Look-ups in named tables: a row name and a column name give one cell, copied from the table.

rok:
|  | naf | vidak | mumed | let | vul | rig | fozad |
|---|---|---|---|---|---|---|---|
| lada | 81.78 | 61.07 | 20.97 | 50.92 | 22.98 | 19.93 | 81.41 |
| topop | 65.00 | 54.68 | 55.19 | 52.84 | 34.73 | 31.44 | 70.53 |
| gokemum | 63.87 | 62.18 | 88.90 | 82.98 | 92.07 | 58.56 | 35.26 |
| nir | 32.76 | 53.21 | 28.33 | 36.52 | 19.08 | 64.17 | 84.25 |

nir, mumed => 28.33
lada, mumed => 20.97
lada, naf => 81.78
topop, vul => 34.73
nir, naf => 32.76
topop, fozad => 70.53
topop, naf => 65.00
lada, fozad => 81.41
lada, vidak => 61.07
topop, mumed => 55.19
topop, vidak => 54.68
gokemum, vidak => 62.18
lada, vul => 22.98
topop, rig => 31.44
gokemum, naf => 63.87
gokemum, mumed => 88.90
gokemum, let => 82.98
nir, vidak => 53.21
nir, vul => 19.08
Row with the largest rig: nir

lavedir:
fields: rovap, nukimas, kesino, luvopap
zimunep: [140, 101, 130, 139]
nes: [140, 172, 236, 162]
zef: [147, 84, 95, 132]
peb: [134, 224, 91, 159]
kune: [161, 143, 84, 147]
vevoka: [154, 76, 99, 128]
totofev: [141, 89, 58, 129]
senaga: [169, 88, 87, 136]
nezo: [139, 69, 121, 129]
tosopo: [121, 135, 248, 150]
mokila: [166, 111, 84, 140]
tanom: [139, 217, 138, 165]

peb, kesino => 91
vevoka, nukimas => 76
zef, luvopap => 132
zimunep, luvopap => 139
totofev, rovap => 141
mokila, kesino => 84
kune, nukimas => 143
peb, luvopap => 159
vevoka, kesino => 99
totofev, nukimas => 89
totofev, kesino => 58
peb, nukimas => 224
zef, kesino => 95
senaga, nukimas => 88
mokila, nukimas => 111
nes, kesino => 236

nurovip
|  | ves | suzefo | vabog | lun | fikire | lom | lum | kupob | pibifa |
|---|---|---|---|---|---|---|---|---|---|
| zuz | 5069 | 6648 | 7718 | 3285 | 4726 | 5661 | 5213 | 4961 | 8677 |
| foseg | 6723 | 9663 | 5610 | 6474 | 7656 | 6401 | 6713 | 8725 | 5473 |
| dazug | 2511 | 6800 | 9467 | 8795 | 5301 | 4109 | 5809 | 4164 | 4522 |
| befefav | 2510 | 2459 | 7270 | 2508 | 4038 | 2364 | 2820 | 5590 | 2412 |
| sorus | 9231 | 7034 | 9368 | 7734 | 3922 | 4831 | 9465 | 6570 | 8138 |
| ket | 3193 | 8797 | 3491 | 3061 | 7296 | 5665 | 4300 | 8109 | 7919 |
| pap | 7384 | 2409 | 7676 | 8629 | 3969 | 4774 | 7091 | 9179 | 4410 |
| ved | 4930 | 8413 | 7397 | 3893 | 7533 | 6877 | 8550 | 5601 | 7364 |
| muvez | 7240 | 6598 | 2874 | 7988 | 3528 | 4529 | 5279 | 8090 | 6997 |
| sur | 3279 | 6578 | 5301 | 9513 | 8041 | 5501 | 7417 | 9248 | 3757 |
| nus | 3904 | 7406 | 7157 | 9003 | 6418 | 7229 | 3318 | 9229 | 5361 |
| dogutus | 8742 | 7522 | 3451 | 4393 | 5172 | 8766 | 5612 | 8711 | 3480 |

What is the kupob of ket in nurovip? 8109
What is the suzefo of foseg in nurovip? 9663
What is the pibifa of zuz in nurovip? 8677
What is the suzefo of befefav in nurovip? 2459
What is the lun of sorus in nurovip? 7734
What is the suzefo of nus in nurovip? 7406
What is the lun of foseg in nurovip? 6474
What is the fikire of ket in nurovip? 7296
What is the pibifa of nus in nurovip? 5361
What is the pibifa of sorus in nurovip? 8138
What is the vabog of zuz in nurovip? 7718
What is the lom of sorus in nurovip? 4831
What is the fikire of befefav in nurovip? 4038
What is the suzefo of dazug in nurovip? 6800
What is the fikire of nus in nurovip? 6418
What is the pibifa of dazug in nurovip? 4522
What is the vabog of muvez in nurovip? 2874
Which row has the largest fikire? sur

